Rotation paths and how fast each direction turns (degrees per step):
Each turn is a multiple of 5 degrees from 10 to 175, or 0.
Each row of a path follows its step; steps can be skipped.

step 1: [  3,   0,   0,  -9,   4,   7, -14,   2,   3,   2,   5,   6,  11,   5,  -1,
   0,   0,  11, -20,   1,   6,  -9, -13,  -1,   0, -11,   5,  -2,  -6,  -3,
  11,   6, -12,   4,  11]
step 5: [  4,  -7,   8,  -8,   0,   1,   0,   6,  -6,  18,  10,  -2,   9,  -5, -16,
   1,  11,  -5,  -6,  -7,  -4,  -2,  -1,   9,  -8, -11,  -2,   1,  -9,  14,
  -3,   5,   6,  -8,  -7]
step 6: [  4,   4,   6, -10,   8,  -7,  -7,   1,  -5, -13,  10,  -2,  -5,  -4, -18,
 -10,   3,  -4,   3,  -6,  -4,   9,  -3,  -4,   8, -10,   9,  -7,  -7,  12,
 -11,  10,  -1,   5,  -7]
step 7: [-11,  -4,  -2, -14,  -6,  -5, -10,  -2,  -2, -19,   9,   2,  -2,  -6,   4,
  -6,   2,  -8, -10,   2,   3,   5,   2, -20,   8,   2,  -4,  -1,   9,   1,
   2,   7,   3,  15,   4]
step 9: [ -3,   7, -11,   3,   6, -11,   5,   9,   6,   9,  -8,   1,   5,  -2,   2,
   3,   5,  -5,   9,  15,  -1,  -8, -11,   2,  -6,   0,   7,   9,  -8,   3,
   7,  19,  -7,  -7,  -5]
step 10: [ 11,   5,  -9, -10,  16,   8,   1,  11, -13,  -1, -10,  -6,  11,  -2,  -4,
   5,  -6,   3,  17,   7, -12,  -7,  -1,  -4,   2,   0,   4,   5,  -1,   2,
   3,   7,   0,  11,   2]
step 12: [  4,   0,   4,  -6, -17,  -1,  12,   8,   9,   5,  20,  -2,   5,  -5,  -3,
  -3,   2,  -5,   1, -13,   6,   1, -15,  -4,  -8,  10,   6, -11,  -5,   1,
  -1,  -8,   4,   1,  -9]
step 14: [ -2, -15,   4,   8,  -4,  10, -12,   3, -12,  -5,   3,  -1,  -1,   1,   3,
   0,   9,  -6,   6,  10,   2,   1,  -4,  -7,  -1, -20,  -5,  14,   7,  -5,
  -5,  11,   3,  10,  -5]
step 15: [  0,  -9, -11,   4,   3,  -1,  -2,  -2,   9,  -3,  -3,  -2,   1,   1,   4,
 -19,   0,  -6,  12,   4,   4,   4,   7,  -8, -12, -18, -12,  -1,  -8,   2,
   5,  -2, -10,   9,  -9]
step 17: [ 14,   4,   1,  -4,   2,  12,  -5,  -2,  -1,   4,   3, -15,   4,   0, -10,
  10,  -8,  12, -11,  15,   8, -13, -10,  -6,   4,   3,   1, -10,  -3,   1,
   6,   6,  -3,  -3,   3]
[ 1, -4, -3, -1,  0, -2, -2, -2,  3, -6, -2, -4, -2,  3,  0, -3, -2, -4,
 -1,  1,  4, -5,  3,  1,  1, -1, -1,  1, -4,  1,  4,  6,  1, -2,  4]  45
[ 4,  1, -2, -1,  0, -1,  2,  4,  0,  1, -1,  3, -3, -5,  4, -3, -2,  6,
  1,  3, -2, -6,  0,  1, -1,  2,  3, -2,  3,  0,  2,  1, -5, -1,  6]  45
[ 0,  3,  1,  2, -3, -5,  3,  2,  4, -4, -2, -3,  1,  3, -2,  1,  2, -1,
  5, -4, -3,  1, -1, -2, -1,  1,  3,  0,  0,  7, -2,  1, -7, -2,  0]  110
[ 3, -3,  3, -2,  0,  4,  4,  3,  5,  1,  1, -3,  3,  0, -1,  2,  3, -1,
 -1, -5, -3, -1,  1, -2,  0, -3,  2,  2,  6, -5,  3,  3,  2,  1,  2]  160

step 3: [  0,   8, -15,   2,   0,   3,  -4,   7,  -6,  -1,   7,  12,   0,   3,  -3,
  20,  -6,   4,   5,  -2,  -2,  -7,   7,   3, -12,   1,  -6,   1, -14,   3,
   8,  11, -17,   9,   8]
step 4: [  8,   2,  -5,   7,  27,   5,   9,   1,  -6,   7,   3,  -3,   8,   4,   3,
   7, -13,  -7,  -5,   4,   2,   4,  -1,  -3,  -9,   5, -12,   3, -17,   6,
   4,   6,  -7,  -1,   5]
step 7: [  6,  12,  -1,  -1,  12,  12,   1,   7,   3,  14, -10,   2,   9,  11,   0,
  12, -14,   5,  -1,   2,  11,  -1,   2,  14,  -7,   2,   2,   0, -17,   1,
   7,   1,  -8,   2,  -2]
step 9: [  4,  -8, -10, -18,  -2,   2,  12, -11,   2,  10,   4,  -2,   0,  -7,  -7,
   5, -20,  -4,  -5,   1,   5,  -9,  -1,  -9,  -3,   0,   8,  -8, -12,   8,
   1,   2,   8,   3,  14]
step 10: [  0,   2,  -6, -13,   4,   7,  -3,  -3,   0,  19,  -9,   6,   5,  -5,  -9,
  10, -18,   4, -12,  -6,   9,  -6,   6,  15,  -5, -12,   5,   3,   0,   6,
   7,  -6,   2,   0,  -6]
step 11: [ -7,  11,   3,  -2,  -7,  -9,   2,  12,  -4,   3,   0,   5,  -2,   1,  -3,
  18, -16,  10,  -6,   3,  10,   0,  -7,   6,  -5,   2,   1,  16,  -3,  13,
  16,  -3,  -6,  -1,   7]
step 12: [  8,   7,   2,  -4,   1,  -6,   9,   1,  -1,  13,  15, -12,   3,  -9,   6,
  12,  -9,  -6,  -4,   3,  18,  -6,  -3,  -7,  -5,   8,  -2,  -3,  -5,   9,
   8,  -1,   2,  -2,  17]
step 13: [ 15,   4,  -8,  -9,   0,  -1,  -6,  -4,  -2,  10,   7,  -3,   7,  -8, -12,
   3, -13,  -5, -13, -12,  17,  -1,   2,  -5,  -3, -15,  -8,   3,   3,   6,
   2,   4,   8,  -6,  -3]
step 14: [  8,   9,  -4,  -3,  -9,  -7,  -5,  -4,   0,   1,   6,   8,   0,  10, -11,
  14,  -8,   9, -13,   1,  -4,  -1,  -2,  -3, -15, -15,   1,  12,   0,  14,
   9,  -6,   4,   7,   2]
step 15: [ 7, 13, -3,  4,  4, -3,  2,  6, -2, 20,  8, -6, -3,  9,  1, 25,  2, -1,
  2, 10,  7, -4,  2,  2, -9, -1, -5, -2,  4,  9,  6, -4, -4, 13,  6]
[ 3, -8,  0, -4,  3, -1,  1, -2, -1, -8,  2, -3, -1, -1,  1, -1, -2, -3,
 -3, -1,  5, -2, -1, -1, -2,  0, -3, -1, -1,  0, -1,  0,  6,  2, -3]  90
[ 1,  2, -1,  2,  0, -2, -3, -5,  5, -4,  1,  5, -3,  1, -3, -1,  0,  0,
 -2,  0,  2, -3,  8,  5,  0, -1,  0,  2, -5, -2,  2, -2, -2, -2, -2]  100
[ 2,  2,  2, -2,  2,  5,  4,  0, -2,  2,  0,  1,  2,  2, -1, -1,  0, -2,
 -4,  1,  1,  4,  6,  5,  0,  4, -2,  1,  5,  2, -3,  4,  2, -5, -4]  125
[ 3, -3, -3, -3,  4, -3,  2,  0,  3,  5,  0, -7,  1,  0,  2,  4,  1,  1,
  1, -1, -3,  4,  2,  4,  2, -2, -2, -2, -1, -5,  2, -4, -1, -4, -1]  130
[ 2,  0,  3,  1, -3,  2,  0, -3,  6,  2,  0, -3,  1,  4,  3,  0,  2, -5,
  1, -5, -2,  0,  0, -3, -1, -1, -3,  4,  0,  5,  4,  4, -3,  2, -3]  40
